Here are some points:
  4  44   2  21 127  -1 -33 -23  51  41  43  55 -71  47  35
 49 -15 -11  -9 -30  12   8 -10 -44   5 -19 -24  27  -6 -13
-13  17  47 -40  10  20 -38  35 109  32  18 -46  45  48 -30
  9 -16  -5   6 -12 -52  18  20 -96 -19 -61 -27 -14 -43 -26
-11 -13  19  35 -19  19  54  -5  60  41  -9 -63  57  37 -31
 53 -33  20  -5 -43  16  44   6 -67  24 -59 -51  13   5 -17
 -73   19  -51  -31   23   28  -49   16 -106  -18   52   49  -30  -38   24
 57 -42  18 -34 -29  32  58   9 -74  25 -71 -29  22 -14 -15
-22  39 -10  22 123  20 -43 -27   9  17  55  67 -60  14  33
-37 -32  11  49  24 -26  -8 -49 -70  -9   3  56 -61  56  11
  4 -46 -40 -16 -59 -16  13  -5   6 -34 -28   9  16 -82 -26
 56   9  12 -44 -56  37 -62  25 -48  -6  18 -36  34  27   3
-25  28  13  88 -60 -28 -41 -35 -47 -20 -35  65 -59  54 -39
-29 -51 -56   8 -91 -20  41  -1  30 -73 -41  15 -13 -45 -17
-27  19  50  -5  16  16 -37  31 117  48   9 -35  63  47 -25
-73 -49 -22  23 -58 -21  34 -19 -69 -42 -26  63 -36   9  -4
  4  -7  -3 -27 -71  35   2  40  -1  -9  -1 -13   4 -12  10
 -76   17  -51  -27   31   26  -45   15 -113  -23   52   49  -35  -27   24
16 more points follow, each with its number after it:
 -39   77  -27    8   77   20  -13  -26 -103  -51   29   24  -38  -43   48 0
-20  23  29  86 127  -5 -24 -91  23  20  61  27 -65  60  27 1
 -33   88  -11   -7   76   10   13  -24 -106  -52   13    8  -21  -23   47 2
-75 -49 -38 -16 -50 -63   2   1 -61  -8   2  44 -26  20 -24 3
-17  34  15  49 127   9 -36 -66  38  30  62  37 -71  70  32 4
 17  13  -9 -43 -70  35 -14  37 -22 -59  10 -26  16   6   5 5
-92  54 -68 -44  47  30 -40  15 -84 -30  71  50 -33 -34   8 6
 63  62 -15 -20 -32 -98 -64  46   6  27  30 -44  35 -61  -5 7
  0 -47  -3 -11  44 -90  19   1 -43  54  23  72 -66 107 -11 8
 26  15  -2 -42 -86  35 -51  19   4  -4  30 -24  27  14   1 9
  7 -14 -18 -10 -85  42 -30  40   8 -38  -2   2  11 -64   6 10
-63 -40  -8  30 -34  -4  10 -24 -99 -58 -21  67 -48   9  11 11
-37 -37 -45 -18 -85 -40  -5   0  -8 -50  -2  26 -11 -40 -19 12
 22  37   1  -7 -74  21 -64 -11  19 -11  44 -14  -3  17  27 13
 -50  -53  -31  -26  -28  -71   41   14 -103   16   -3   58  -45   57  -24 14
-59 -11  84  -8  19  13  52  36 127  38 -20  -6  65  -2 -30 15
Which two of these numbered points are nearest to each point below, looking only along the 4 directions in which the first points spread most? Their numbers follow each, nearest first.
-24  29 -14  27 101  16 -64 -23 -16   2  71  71 -66   8  32 > 4 0
 56  27  40 -17 -51  25 -57  29 -74   8  34 -64  46  64   1 > 7 9
 33 -17 -12 -30 -48  14 -49  18 -39 -17  -7 -13  29 -27  -7 > 5 9
-62 -50 -33  18 -76 -20  49 -13 -47 -54 -29  48 -33 -11  -5 > 3 12
 20  67   5  32 127   4  19 -40 107  82   6  39 -64  72  40 > 4 1
 35 -12 -16 -22 -72  24 -63 -10 -30 -24   1  -1  19 -41  -5 > 5 10
 32 -20 -11 -39 -44  13 -49  22 -41 -10 -12 -13  33 -29 -11 > 5 9
-42  19  60  -5  35  28 -41  40 127  31  20 -29  68  49 -24 > 15 13
  3  59  43 -43   9   8 -42  11 113  46  35 -67  74  60 -50 > 15 7
 67  65   9 -34  -3 -95 -56  12  41  31  30 -55  45 -22   0 > 7 13
 54 -25 -11 -25 -28  43 -35  38 -61 -16 -25 -17  43 -52  -5 > 5 9
 12 -39   7   5  67 -85  10   0 -17  65  28  61 -66 114 -13 > 8 1
 67 -33   9  -5 -34  17  45   4 -86  16 -64 -43  12  -9 -19 > 5 7
  2   8  -7  39 -65  -6 -36 -47  10 -52  30  -5 -19 -34   4 > 3 12
-61  75 -29  -7 127   8  39 -29 -43 -21 -12  35 -38 -66  53 > 0 2
 -9 -21 -36   7 -93  19  -2 -31   8 -51  -9  24 -22 -72   1 > 12 3
